In the data rows, zero lies at 7.5, halfway between 7 and 8.
Some points, one per row:
array([5, 6, 6, 6, 6, 6, 6, 6, 6, 6, 6, 6, 6, 6, 6, 5, 5, 6, 5, 6, 6, 6, 6, 5, 5, 6, 6, 6, 5, 6, 6, 5, 5, 6, 5, 5, 5, 12, 14, 13, 9, 7, 10, 11, 9, 7, 7, 8])
array([5, 6, 5, 5, 5, 5, 5, 5, 6, 6, 5, 6, 6, 6, 6, 5, 5, 5, 5, 5, 6, 6, 6, 5, 5, 5, 6, 6, 5, 5, 5, 5, 5, 6, 5, 5, 5, 5, 5, 6, 5, 6, 6, 5, 6, 6, 6, 6])
array([15, 8, 12, 9, 9, 9, 10, 9, 8, 9, 6, 8, 6, 7, 6, 6, 6, 6, 6, 6, 6, 5, 6, 6, 6, 6, 5, 6, 5, 6, 6, 6, 5, 6, 5, 5, 5, 5, 5, 5, 5, 6, 6, 5, 5, 6, 15, 10])
array([6, 6, 6, 6, 5, 6, 6, 5, 6, 6, 6, 6, 6, 6, 6, 5, 5, 6, 5, 6, 6, 5, 6, 6, 6, 6, 6, 5, 5, 5, 6, 13, 11, 7, 12, 9, 8, 10, 8, 8, 9, 7, 8, 8, 6, 8, 8, 9])
array([5, 5, 5, 5, 8, 10, 9, 7, 6, 8, 8, 8, 6, 6, 7, 6, 6, 6, 6, 6, 6, 6, 5, 6, 6, 6, 6, 6, 6, 6, 6, 15, 15, 15, 12, 7, 13, 14, 12, 8, 8, 10, 11, 9, 6, 7, 9, 8])
array([6, 6, 6, 6, 9, 8, 6, 9, 8, 7, 8, 6, 7, 7, 6, 6, 7, 5, 7, 7, 6, 6, 6, 6, 6, 6, 6, 6, 5, 6, 6, 5, 6, 6, 6, 6, 6, 5, 6, 6, 6, 6, 6, 6, 6, 6, 6, 6])
array([6, 11, 13, 12, 8, 7, 9, 10, 9, 11, 15, 15, 12, 6, 9, 11, 11, 8, 6, 8, 9, 8, 7, 6, 7, 8, 7, 6, 7, 8, 8, 6, 6, 7, 7, 6, 6, 6, 6, 6, 6, 6, 6, 6, 6, 6, 5, 6])
array([7, 7, 7, 7, 7, 7, 7, 7, 8, 7, 7, 7, 7, 6, 7, 6, 7, 7, 8, 9, 9, 9, 9, 9, 9, 9, 9, 9, 9, 8, 8, 7, 6, 6, 6, 7, 8, 8, 9, 9, 9, 9, 8, 8, 7, 7, 6, 6])
array([6, 6, 6, 5, 6, 6, 5, 11, 10, 6, 10, 8, 7, 9, 7, 7, 8, 6, 7, 7, 6, 7, 7, 6, 7, 6, 6, 7, 6, 6, 6, 6, 6, 6, 5, 6, 6, 5, 6, 6, 6, 6, 6, 5, 6, 6, 6, 6])
array([6, 6, 9, 8, 6, 8, 7, 7, 8, 6, 7, 7, 6, 7, 7, 5, 6, 6, 7, 6, 6, 6, 6, 6, 6, 11, 9, 7, 10, 14, 15, 7, 13, 13, 6, 12, 11, 7, 11, 9, 8, 10, 7, 8, 9, 6, 8, 8])
array([5, 8, 7, 6, 7, 7, 6, 7, 6, 6, 7, 6, 6, 6, 6, 6, 6, 5, 6, 6, 6, 6, 6, 6, 6, 15, 15, 8, 15, 14, 10, 15, 10, 11, 14, 8, 11, 12, 6, 5, 6, 6, 6, 6, 6, 6, 6, 6])
array([6, 5, 5, 5, 5, 6, 5, 5, 6, 6, 5, 5, 6, 15, 10, 15, 12, 11, 11, 8, 10, 6, 9, 6, 8, 7, 7, 7, 6, 6, 6, 6, 5, 6, 6, 6, 6, 5, 6, 5, 9, 7, 8, 7, 6, 7, 6, 6])
array([6, 5, 6, 6, 5, 6, 6, 5, 6, 6, 6, 6, 6, 5, 6, 5, 5, 5, 5, 6, 6, 6, 6, 6, 5, 6, 5, 6, 5, 5, 6, 5, 5, 5, 5, 5, 5, 5, 5, 5, 6, 6, 6, 6, 6, 6, 5, 6])
array([6, 7, 15, 15, 9, 15, 13, 11, 15, 9, 11, 13, 7, 11, 11, 5, 10, 9, 6, 10, 8, 7, 9, 7, 7, 8, 6, 7, 7, 6, 7, 7, 6, 7, 6, 6, 6, 15, 15, 7, 14, 12, 8, 13, 13, 6, 7, 7])
array([5, 6, 5, 5, 5, 5, 5, 6, 6, 6, 5, 6, 6, 5, 6, 6, 7, 7, 6, 6, 6, 6, 6, 6, 6, 6, 6, 6, 5, 6, 6, 6, 5, 5, 6, 5, 6, 5, 5, 5, 6, 6, 6, 6, 6, 6, 5, 5])
array([10, 10, 10, 9, 9, 8, 7, 7, 6, 6, 6, 7, 8, 8, 8, 7, 7, 7, 7, 6, 6, 6, 7, 7, 8, 8, 9, 10, 10, 10, 10, 10, 11, 11, 11, 10, 11, 10, 10, 9, 9, 9, 8, 8, 8, 8, 8, 8])
array([8, 7, 9, 7, 7, 8, 6, 7, 7, 6, 7, 7, 6, 9, 8, 6, 8, 7, 6, 8, 6, 11, 11, 11, 11, 10, 9, 8, 7, 7, 6, 6, 6, 6, 6, 6, 5, 6, 6, 7, 7, 8, 7, 7, 7, 7, 7, 7])
array([6, 6, 6, 5, 6, 6, 6, 6, 6, 15, 14, 8, 15, 11, 9, 12, 8, 9, 11, 7, 9, 10, 6, 9, 8, 6, 8, 7, 6, 8, 7, 6, 7, 6, 7, 7, 6, 6, 6, 6, 6, 6, 6, 6, 6, 6, 6, 6])
array([10, 7, 12, 13, 11, 7, 7, 10, 10, 8, 6, 7, 8, 8, 7, 5, 6, 7, 6, 8, 8, 7, 6, 7, 8, 7, 6, 6, 6, 7, 6, 5, 6, 6, 6, 6, 5, 5, 6, 6, 6, 6, 6, 6, 6, 6, 5, 6])
array([7, 8, 7, 7, 7, 6, 7, 7, 6, 7, 9, 8, 7, 11, 8, 7, 9, 7, 8, 9, 6, 8, 8, 5, 8, 7, 6, 7, 6, 6, 7, 6, 6, 7, 6, 6, 6, 5, 6, 6, 6, 6, 6, 6, 6, 6, 11, 10])
array([12, 11, 8, 6, 8, 9, 9, 13, 13, 11, 6, 8, 10, 10, 8, 5, 7, 8, 8, 7, 6, 7, 7, 7, 6, 6, 6, 6, 6, 6, 6, 6, 6, 6, 5, 6, 6, 5, 5, 6, 6, 6, 6, 6, 6, 7, 8, 7])
array([9, 9, 9, 9, 9, 9, 10, 10, 10, 10, 10, 9, 9, 9, 9, 10, 10, 11, 12, 13, 13, 13, 12, 12, 12, 11, 10, 9, 8, 8, 8, 7, 6, 6, 6, 6, 6, 6, 6, 6, 8, 9, 6, 8, 8, 6, 8, 7])
array([7, 7, 6, 6, 6, 6, 6, 6, 6, 6, 6, 6, 6, 5, 6, 5, 15, 15, 15, 13, 8, 15, 15, 14, 8, 8, 12, 12, 10, 6, 8, 9, 9, 8, 5, 7, 8, 7, 6, 6, 7, 7, 6, 6, 6, 6, 6, 6])
array([6, 6, 14, 12, 7, 12, 9, 8, 11, 8, 8, 10, 7, 8, 9, 5, 8, 7, 6, 8, 7, 6, 7, 6, 6, 7, 6, 6, 9, 10, 6, 9, 8, 6, 9, 7, 7, 8, 6, 7, 7, 6, 7, 7, 6, 7, 6, 6])
array([9, 9, 9, 8, 8, 8, 7, 7, 7, 7, 7, 8, 9, 9, 9, 9, 10, 11, 11, 12, 11, 12, 11, 11, 11, 11, 11, 11, 11, 11, 11, 10, 10, 9, 9, 8, 7, 7, 6, 5, 6, 6, 6, 6, 6, 6, 6, 6])
array([6, 6, 6, 6, 6, 7, 7, 6, 7, 7, 5, 7, 6, 6, 6, 6, 6, 6, 7, 8, 6, 7, 7, 6, 7, 6, 6, 7, 6, 6, 6, 6, 6, 6, 6, 6, 6, 5, 6, 6, 6, 6, 6, 6, 6, 6, 6, 6])
array([5, 6, 5, 5, 5, 5, 5, 5, 6, 6, 5, 5, 6, 5, 5, 5, 5, 5, 5, 6, 6, 6, 8, 7, 6, 7, 6, 6, 7, 6, 14, 13, 7, 13, 10, 7, 11, 8, 8, 10, 7, 8, 9, 6, 8, 8, 6, 8])
array([6, 6, 6, 5, 6, 6, 6, 6, 6, 6, 7, 7, 6, 7, 7, 6, 6, 6, 6, 6, 6, 6, 6, 5, 6, 6, 5, 6, 10, 9, 6, 9, 8, 7, 15, 15, 10, 15, 14, 11, 15, 11, 12, 15, 8, 12, 12, 6])
array([7, 6, 6, 6, 5, 6, 6, 5, 6, 6, 5, 6, 6, 6, 15, 15, 8, 15, 12, 9, 14, 9, 10, 12, 7, 10, 10, 6, 9, 9, 6, 9, 8, 6, 8, 6, 7, 7, 5, 7, 7, 6, 7, 6, 6, 7, 6, 6])
array([7, 7, 7, 6, 5, 6, 7, 6, 6, 6, 6, 6, 6, 6, 6, 6, 6, 6, 5, 6, 6, 6, 6, 5, 6, 6, 6, 6, 5, 6, 6, 5, 5, 6, 6, 5, 5, 5, 5, 6, 5, 15, 15, 15, 11, 7, 12, 14])
array([7, 7, 6, 6, 6, 6, 6, 6, 6, 6, 6, 6, 6, 6, 6, 5, 5, 5, 5, 6, 6, 5, 6, 6, 6, 6, 6, 5, 5, 5, 6, 5, 5, 5, 5, 6, 5, 15, 15, 15, 14, 8, 15, 15, 15, 9, 12, 15])
array([6, 6, 7, 6, 6, 6, 6, 6, 6, 6, 6, 6, 6, 6, 6, 5, 6, 6, 5, 6, 6, 6, 6, 5, 5, 6, 5, 6, 5, 5, 6, 5, 5, 6, 5, 5, 5, 5, 6, 6, 6, 6, 10, 9, 6, 9, 8, 7])
array([6, 5, 6, 6, 6, 6, 6, 6, 6, 6, 6, 6, 6, 6, 14, 12, 7, 13, 10, 8, 11, 8, 8, 11, 8, 8, 10, 7, 8, 9, 6, 8, 8, 6, 8, 7, 6, 7, 6, 6, 7, 6, 6, 13, 11, 8, 11, 9])
array([9, 11, 7, 9, 15, 14, 11, 15, 15, 13, 15, 9, 13, 15, 7, 12, 12, 6, 11, 10, 7, 10, 8, 7, 9, 7, 7, 6, 7, 7, 6, 6, 6, 6, 6, 6, 6, 6, 7, 7, 6, 7, 7, 6, 7, 7, 6, 6])
array([6, 6, 5, 6, 11, 10, 7, 10, 8, 7, 9, 7, 8, 8, 6, 7, 7, 6, 7, 7, 6, 7, 6, 7, 7, 6, 6, 7, 5, 6, 6, 5, 8, 8, 6, 7, 6, 6, 7, 6, 6, 7, 6, 6, 6, 6, 6, 6])
array([6, 6, 6, 5, 5, 5, 5, 9, 6, 7, 7, 7, 7, 6, 6, 5, 6, 6, 6, 6, 6, 6, 6, 6, 6, 6, 5, 10, 13, 6, 11, 6, 9, 7, 7, 7, 6, 7, 6, 11, 7, 9, 8, 7, 8, 6, 7, 6])
array([6, 5, 6, 6, 5, 6, 6, 6, 6, 6, 6, 6, 6, 6, 6, 5, 5, 6, 5, 6, 6, 5, 6, 6, 5, 6, 5, 6, 6, 6, 6, 5, 5, 5, 6, 6, 6, 6, 6, 6, 6, 6, 6, 6, 6, 6, 6, 6])
Here are 10 more points, each followed by its number:
array([6, 6, 6, 6, 6, 5, 15, 14, 8, 14, 11, 9, 13, 9, 9, 11, 7, 9, 9, 6, 9, 8, 6, 8, 7, 6, 8, 7, 6, 7, 6, 6, 7, 6, 6, 6, 6, 6, 6, 6, 6, 6, 6, 6, 6, 6, 6, 6]) 0
array([6, 5, 5, 5, 5, 5, 5, 5, 6, 6, 14, 12, 7, 13, 10, 8, 6, 7, 7, 6, 7, 7, 6, 7, 6, 6, 6, 6, 6, 7, 6, 6, 6, 6, 6, 6, 6, 6, 6, 6, 6, 6, 6, 6, 6, 6, 6, 6]) 1
array([8, 8, 7, 7, 6, 6, 6, 6, 6, 6, 6, 6, 6, 6, 5, 5, 6, 6, 5, 6, 6, 6, 15, 13, 7, 13, 10, 8, 12, 8, 9, 10, 7, 15, 14, 9, 15, 11, 10, 14, 8, 10, 12, 7, 10, 10, 5, 9]) 2
array([6, 6, 5, 5, 5, 6, 5, 6, 6, 5, 15, 15, 15, 14, 8, 15, 15, 15, 9, 8, 12, 13, 10, 6, 8, 10, 9, 7, 10, 11, 10, 7, 7, 7, 8, 9, 7, 5, 6, 7, 7, 7, 5, 6, 7, 7, 6, 6]) 3
array([7, 7, 7, 6, 7, 7, 6, 7, 7, 6, 7, 6, 6, 6, 6, 6, 6, 6, 6, 6, 6, 6, 6, 6, 15, 13, 7, 13, 10, 8, 12, 8, 9, 10, 7, 8, 9, 5, 8, 8, 8, 10, 7, 8, 9, 11, 7, 9]) 4
array([6, 6, 5, 6, 5, 6, 6, 5, 6, 15, 10, 15, 12, 11, 11, 7, 10, 5, 9, 6, 7, 6, 7, 6, 6, 6, 6, 6, 6, 6, 6, 6, 5, 6, 6, 5, 5, 5, 6, 6, 5, 6, 6, 5, 15, 8, 11, 9]) 5
array([7, 12, 9, 7, 10, 8, 8, 9, 7, 8, 8, 6, 8, 8, 9, 10, 6, 9, 9, 6, 9, 8, 6, 8, 7, 10, 10, 6, 10, 9, 6, 9, 8, 7, 8, 7, 7, 7, 6, 7, 7, 6, 7, 9, 8, 7, 11, 9]) 6
array([11, 14, 8, 11, 12, 6, 11, 10, 6, 6, 5, 6, 15, 14, 8, 15, 13, 8, 14, 10, 9, 12, 8, 9, 11, 7, 9, 9, 5, 8, 8, 15, 15, 7, 15, 15, 9, 15, 12, 11, 15, 13, 8, 13, 9, 9, 11, 7]) 7
array([14, 14, 14, 14, 13, 13, 12, 12, 11, 11, 11, 10, 10, 10, 9, 9, 8, 8, 8, 9, 9, 9, 9, 9, 10, 10, 10, 11, 11, 11, 12, 12, 11, 11, 11, 10, 10, 10, 10, 10, 10, 10, 11, 11, 11, 12, 12, 12]) 8
array([10, 9, 9, 8, 7, 7, 7, 6, 6, 6, 6, 6, 6, 6, 6, 5, 6, 7, 7, 7, 8, 8, 8, 8, 8, 8, 8, 8, 7, 7, 7, 7, 7, 7, 6, 6, 6, 5, 6, 6, 7, 7, 8, 8, 9, 10, 10, 10]) 9
Which of these numbered points is nearest to each point below, looking only along the 4 directions in which the first points spread most? Its number follows each.
array([6, 6, 5, 5, 5, 6, 5, 6, 6, 6, 6, 15, 8, 11, 9, 8, 8, 7, 8, 6, 7, 6, 7, 6, 6, 6, 6, 6, 5, 6, 5, 6, 5, 6, 6, 5, 5, 5, 6, 6, 5, 6, 6, 5, 5, 6, 5, 6]) > 1
array([7, 7, 6, 6, 6, 7, 6, 5, 13, 15, 15, 15, 13, 6, 15, 15, 15, 13, 8, 15, 15, 15, 8, 8, 12, 12, 10, 6, 8, 10, 9, 8, 5, 7, 8, 7, 6, 6, 7, 7, 7, 6, 6, 6, 6, 6, 6, 6]) > 3
array([7, 15, 15, 9, 15, 12, 11, 15, 13, 8, 13, 9, 9, 11, 8, 9, 9, 5, 8, 8, 6, 8, 7, 6, 8, 6, 6, 7, 6, 7, 7, 5, 6, 6, 15, 15, 7, 15, 12, 9, 14, 10, 9, 12, 8, 10, 10, 6]) > 8
array([6, 6, 6, 6, 5, 6, 6, 6, 6, 6, 6, 6, 6, 6, 6, 5, 5, 6, 6, 7, 7, 8, 8, 8, 8, 8, 8, 8, 8, 7, 7, 7, 6, 6, 6, 5, 6, 6, 7, 7, 7, 8, 8, 8, 8, 9, 9, 9]) > 9
array([7, 7, 5, 7, 6, 6, 7, 6, 10, 6, 9, 9, 6, 8, 8, 6, 8, 7, 15, 15, 15, 15, 13, 15, 15, 8, 15, 15, 6, 14, 13, 7, 13, 10, 8, 13, 15, 8, 13, 14, 6, 15, 13, 7, 14, 11, 8, 12]) > 7
array([6, 6, 6, 6, 6, 7, 8, 9, 9, 10, 10, 10, 10, 10, 10, 10, 9, 9, 9, 9, 8, 8, 8, 8, 8, 8, 8, 8, 7, 7, 8, 8, 8, 9, 9, 8, 8, 7, 7, 6, 6, 6, 6, 6, 7, 8, 8, 8]) > 6
array([7, 8, 8, 7, 5, 7, 7, 7, 6, 6, 6, 6, 6, 6, 6, 6, 6, 6, 5, 6, 6, 6, 6, 5, 6, 5, 6, 6, 5, 5, 6, 5, 5, 6, 5, 5, 5, 5, 5, 5, 6, 6, 6, 5, 5, 6, 5, 5]) > 1
array([6, 6, 6, 6, 5, 6, 5, 6, 5, 6, 5, 6, 6, 5, 6, 5, 5, 5, 5, 5, 5, 6, 5, 5, 5, 6, 5, 6, 6, 5, 6, 5, 15, 10, 15, 12, 11, 11, 8, 10, 6, 9, 6, 7, 7, 6, 7, 6]) > 4
array([7, 8, 6, 7, 7, 6, 7, 7, 6, 7, 6, 6, 7, 6, 6, 6, 6, 6, 6, 6, 6, 6, 5, 6, 6, 6, 6, 15, 15, 11, 15, 15, 13, 15, 13, 14, 15, 9, 14, 15, 6, 14, 13, 7, 12, 10, 7, 11]) > 2
array([8, 8, 6, 8, 7, 6, 7, 6, 6, 7, 6, 6, 7, 8, 6, 7, 7, 5, 7, 7, 6, 7, 6, 6, 6, 6, 6, 6, 6, 6, 6, 5, 6, 6, 6, 6, 6, 5, 6, 5, 6, 6, 6, 5, 6, 6, 6, 6]) > 1
array([7, 6, 6, 5, 6, 6, 8, 9, 8, 7, 6, 7, 8, 6, 8, 15, 15, 15, 14, 6, 13, 15, 14, 10, 7, 11, 12, 10, 7, 7, 9, 9, 8, 6, 7, 7, 7, 6, 5, 6, 7, 7, 6, 6, 7, 7, 6, 6]) > 3
array([6, 6, 6, 6, 6, 6, 6, 6, 6, 6, 6, 6, 6, 6, 6, 5, 6, 6, 5, 6, 6, 6, 6, 5, 6, 13, 11, 7, 12, 9, 8, 10, 7, 8, 9, 6, 8, 8, 10, 12, 6, 10, 10, 6, 10, 9, 6, 9]) > 4
array([7, 8, 6, 7, 7, 6, 7, 7, 6, 7, 6, 6, 7, 6, 6, 6, 5, 6, 6, 6, 6, 6, 8, 8, 6, 6, 6, 6, 6, 6, 6, 6, 5, 6, 6, 5, 6, 5, 5, 6, 6, 6, 6, 5, 6, 6, 6, 6]) > 1
array([6, 6, 6, 6, 6, 6, 6, 6, 6, 6, 6, 6, 8, 9, 8, 7, 6, 7, 7, 7, 6, 6, 7, 7, 6, 6, 6, 6, 6, 6, 5, 6, 6, 6, 6, 5, 6, 5, 6, 9, 11, 10, 8, 6, 8, 9, 9, 8]) > 9
array([11, 14, 8, 11, 12, 6, 5, 6, 6, 6, 6, 6, 6, 6, 6, 5, 15, 14, 7, 14, 11, 9, 13, 8, 9, 11, 7, 9, 9, 6, 9, 8, 6, 8, 7, 6, 15, 15, 9, 15, 14, 11, 15, 10, 11, 14, 7, 11]) > 7
array([6, 6, 6, 5, 5, 6, 5, 6, 6, 5, 6, 6, 6, 6, 6, 5, 5, 5, 5, 6, 6, 6, 5, 5, 5, 15, 15, 9, 15, 14, 11, 15, 11, 11, 15, 8, 11, 12, 6, 11, 10, 6, 10, 9, 7, 10, 7, 7]) > 2
array([6, 15, 15, 15, 13, 8, 15, 15, 15, 9, 8, 12, 12, 10, 7, 7, 9, 9, 7, 5, 7, 8, 8, 6, 6, 7, 7, 7, 7, 7, 11, 14, 14, 10, 5, 9, 11, 10, 7, 6, 8, 9, 8, 6, 6, 7, 15, 15]) > 8
array([6, 5, 6, 15, 14, 8, 15, 11, 9, 13, 8, 10, 11, 7, 9, 9, 5, 9, 8, 6, 8, 7, 6, 11, 9, 12, 13, 7, 11, 11, 6, 10, 9, 7, 10, 8, 7, 9, 7, 7, 8, 6, 7, 7, 6, 7, 7, 6]) > 6
array([9, 7, 6, 7, 7, 7, 6, 6, 7, 7, 6, 6, 6, 14, 15, 15, 10, 6, 10, 12, 10, 8, 6, 8, 9, 8, 6, 6, 7, 7, 7, 6, 6, 7, 7, 15, 15, 15, 13, 7, 14, 15, 14, 9, 8, 11, 12, 13]) > 7
array([6, 6, 5, 5, 5, 5, 5, 5, 6, 6, 10, 9, 6, 9, 8, 6, 8, 7, 7, 8, 6, 7, 7, 6, 7, 7, 5, 7, 6, 6, 6, 6, 6, 6, 6, 6, 6, 5, 6, 6, 5, 6, 6, 6, 6, 6, 5, 6]) > 1
array([15, 8, 15, 12, 9, 14, 9, 10, 15, 11, 10, 14, 8, 11, 12, 6, 10, 10, 6, 10, 8, 7, 6, 5, 6, 6, 6, 6, 6, 6, 6, 6, 6, 6, 6, 6, 6, 5, 6, 6, 5, 6, 6, 5, 6, 6, 6, 6]) > 0
array([7, 7, 7, 7, 6, 6, 6, 6, 6, 6, 6, 6, 6, 6, 6, 6, 6, 6, 6, 7, 7, 7, 8, 8, 8, 8, 8, 8, 7, 7, 7, 6, 6, 6, 6, 7, 7, 8, 9, 10, 10, 11, 11, 12, 12, 13, 13, 14]) > 9
array([6, 6, 6, 5, 12, 11, 7, 11, 9, 8, 10, 8, 8, 9, 7, 7, 8, 6, 7, 7, 6, 7, 7, 6, 7, 6, 6, 7, 6, 6, 6, 5, 6, 6, 5, 6, 6, 5, 6, 6, 6, 6, 9, 9, 6, 9, 7, 7]) > 5
array([6, 6, 6, 6, 5, 6, 6, 6, 6, 5, 6, 6, 6, 6, 5, 5, 5, 6, 9, 9, 9, 9, 9, 8, 8, 8, 8, 9, 9, 9, 9, 9, 9, 9, 9, 9, 8, 8, 9, 9, 9, 9, 9, 8, 8, 7, 7, 6]) > 4
array([9, 7, 8, 5, 7, 6, 7, 6, 6, 6, 6, 6, 6, 6, 6, 5, 5, 5, 5, 6, 7, 6, 6, 6, 6, 6, 5, 6, 5, 6, 5, 5, 5, 6, 6, 5, 5, 5, 5, 6, 5, 6, 5, 6, 6, 6, 5, 5]) > 1
array([7, 6, 7, 6, 6, 7, 6, 6, 7, 6, 6, 6, 6, 6, 6, 5, 6, 6, 5, 6, 6, 6, 6, 5, 6, 15, 15, 8, 15, 11, 9, 13, 9, 9, 11, 7, 9, 15, 14, 11, 15, 15, 13, 15, 9, 13, 15, 7]) > 2
array([6, 5, 5, 5, 5, 5, 5, 5, 6, 8, 9, 9, 7, 8, 10, 9, 8, 6, 7, 8, 8, 7, 6, 6, 7, 7, 6, 6, 6, 6, 6, 6, 6, 6, 6, 6, 5, 5, 6, 6, 6, 6, 6, 6, 6, 6, 6, 6]) > 1
array([10, 10, 10, 10, 10, 10, 10, 10, 10, 11, 11, 11, 12, 12, 13, 14, 14, 15, 15, 15, 15, 15, 15, 15, 14, 14, 14, 14, 13, 13, 13, 12, 11, 11, 11, 11, 11, 10, 10, 10, 9, 9, 9, 8, 8, 8, 8, 7]) > 7
array([7, 15, 15, 10, 15, 14, 11, 15, 10, 12, 15, 7, 12, 12, 6, 11, 10, 10, 13, 8, 10, 11, 6, 10, 10, 6, 15, 15, 8, 15, 11, 9, 13, 9, 10, 11, 7, 9, 10, 6, 9, 9, 6, 13, 12, 7, 12, 10]) > 8
array([13, 12, 12, 12, 11, 11, 10, 10, 9, 8, 8, 7, 6, 6, 6, 6, 7, 7, 7, 7, 8, 8, 8, 8, 8, 8, 8, 9, 8, 9, 9, 9, 9, 10, 10, 10, 9, 8, 8, 8, 7, 6, 6, 6, 6, 6, 6, 7]) > 6
array([7, 7, 6, 7, 6, 6, 7, 6, 6, 7, 5, 6, 12, 12, 6, 11, 9, 6, 9, 8, 7, 9, 7, 7, 8, 6, 7, 7, 6, 7, 7, 6, 7, 6, 6, 7, 6, 6, 6, 6, 6, 6, 6, 6, 6, 6, 6, 6]) > 1
array([6, 6, 6, 6, 6, 6, 6, 6, 6, 6, 7, 7, 8, 9, 10, 10, 11, 12, 12, 13, 13, 13, 14, 13, 13, 13, 12, 12, 12, 12, 12, 11, 11, 12, 12, 12, 12, 12, 12, 11, 11, 10, 9, 8, 8, 7, 6, 6]) > 7
array([9, 10, 12, 7, 9, 10, 6, 9, 9, 6, 13, 12, 7, 12, 10, 7, 10, 8, 8, 10, 7, 8, 8, 6, 8, 8, 6, 8, 7, 6, 7, 6, 6, 7, 6, 6, 6, 5, 6, 6, 5, 6, 6, 6, 6, 6, 6, 15]) > 0
array([5, 5, 5, 5, 10, 7, 8, 7, 7, 7, 6, 9, 6, 8, 7, 6, 6, 6, 6, 6, 6, 6, 6, 6, 6, 6, 5, 6, 5, 15, 11, 12, 11, 9, 10, 6, 9, 5, 8, 6, 7, 7, 7, 6, 7, 6, 6, 6]) > 4
array([6, 5, 5, 6, 5, 5, 5, 5, 6, 6, 5, 6, 6, 5, 6, 5, 5, 9, 8, 6, 9, 7, 7, 8, 10, 11, 6, 10, 12, 14, 11, 15, 10, 11, 14, 8, 11, 12, 6, 11, 10, 6, 6, 5, 6, 15, 14, 8]) > 2
array([11, 11, 11, 11, 10, 10, 10, 9, 9, 9, 8, 8, 8, 8, 7, 6, 6, 5, 6, 7, 7, 7, 8, 8, 9, 8, 8, 9, 9, 9, 9, 9, 9, 9, 9, 9, 9, 8, 8, 7, 7, 7, 6, 6, 6, 6, 6, 6]) > 6
array([15, 11, 7, 13, 14, 12, 8, 8, 11, 11, 9, 6, 7, 8, 8, 7, 5, 7, 7, 7, 6, 6, 9, 10, 9, 7, 6, 8, 6, 7, 8, 7, 6, 6, 6, 7, 6, 6, 6, 6, 6, 6, 6, 6, 6, 6, 6, 6]) > 0
array([8, 8, 8, 8, 7, 7, 7, 7, 8, 8, 7, 7, 7, 7, 7, 6, 6, 6, 6, 6, 6, 7, 7, 8, 9, 9, 10, 10, 10, 10, 9, 9, 8, 9, 8, 8, 9, 8, 9, 9, 9, 9, 8, 8, 7, 7, 6, 7]) > 4
array([7, 7, 7, 7, 6, 6, 6, 6, 6, 7, 7, 7, 8, 7, 8, 7, 7, 7, 7, 7, 7, 7, 7, 8, 8, 8, 9, 9, 9, 9, 10, 9, 9, 9, 9, 9, 8, 8, 7, 7, 7, 7, 7, 7, 7, 7, 6, 6]) > 4
array([7, 7, 7, 6, 7, 6, 11, 7, 9, 8, 7, 7, 6, 7, 5, 6, 5, 6, 6, 6, 6, 6, 6, 5, 6, 5, 15, 10, 15, 12, 14, 12, 9, 15, 8, 15, 11, 12, 11, 9, 10, 7, 9, 6, 8, 7, 7, 7]) > 2
array([10, 8, 13, 15, 7, 13, 14, 5, 15, 13, 7, 14, 11, 8, 12, 8, 8, 10, 7, 9, 9, 6, 8, 8, 6, 8, 7, 6, 7, 7, 6, 7, 6, 6, 6, 6, 5, 6, 6, 6, 6, 6, 6, 6, 6, 6, 6, 13]) > 0
array([10, 7, 9, 7, 7, 8, 6, 7, 8, 5, 7, 7, 6, 7, 6, 6, 6, 6, 6, 6, 6, 6, 6, 5, 6, 6, 5, 6, 6, 5, 6, 6, 6, 6, 6, 6, 6, 5, 6, 6, 5, 6, 6, 5, 6, 6, 5, 6]) > 1
array([15, 8, 15, 10, 13, 11, 9, 10, 7, 9, 6, 8, 6, 7, 7, 6, 6, 5, 6, 6, 6, 6, 6, 6, 6, 6, 5, 6, 5, 5, 5, 5, 5, 6, 5, 5, 5, 9, 7, 8, 7, 7, 7, 6, 9, 6, 8, 7]) > 5
array([6, 6, 6, 6, 5, 5, 6, 6, 6, 6, 6, 6, 7, 8, 7, 6, 5, 6, 7, 6, 6, 6, 6, 13, 15, 15, 10, 6, 10, 12, 10, 7, 7, 9, 9, 8, 6, 6, 7, 7, 7, 6, 6, 6, 7, 6, 6, 6]) > 4
array([6, 14, 12, 7, 12, 10, 8, 11, 8, 9, 10, 7, 9, 9, 6, 8, 5, 7, 7, 12, 9, 8, 11, 7, 8, 9, 6, 8, 8, 6, 8, 7, 6, 7, 7, 6, 7, 6, 6, 7, 6, 6, 7, 5, 6, 12, 11, 6]) > 0
array([11, 11, 10, 10, 10, 10, 10, 10, 10, 11, 11, 11, 12, 12, 12, 12, 13, 13, 13, 13, 13, 13, 13, 12, 11, 11, 10, 10, 10, 10, 10, 9, 9, 9, 8, 8, 8, 7, 7, 7, 6, 6, 6, 5, 6, 6, 6, 6]) > 3
array([6, 5, 6, 6, 5, 6, 6, 6, 6, 6, 6, 6, 6, 6, 6, 5, 5, 5, 5, 6, 5, 5, 6, 6, 6, 6, 6, 6, 15, 15, 8, 15, 12, 9, 14, 9, 10, 12, 7, 10, 11, 6, 9, 9, 6, 9, 8, 7]) > 2
array([6, 7, 6, 6, 7, 6, 6, 6, 6, 6, 6, 6, 6, 6, 6, 6, 5, 6, 6, 6, 6, 6, 6, 8, 8, 6, 8, 7, 6, 7, 6, 6, 7, 6, 6, 6, 5, 6, 6, 5, 6, 6, 15, 14, 8, 15, 11, 9]) > 9
array([6, 7, 6, 6, 5, 6, 6, 6, 6, 6, 6, 6, 6, 5, 6, 5, 5, 6, 5, 6, 5, 6, 6, 5, 6, 5, 6, 5, 5, 6, 6, 5, 5, 5, 5, 5, 5, 5, 5, 5, 6, 6, 6, 5, 5, 6, 5, 5]) > 1
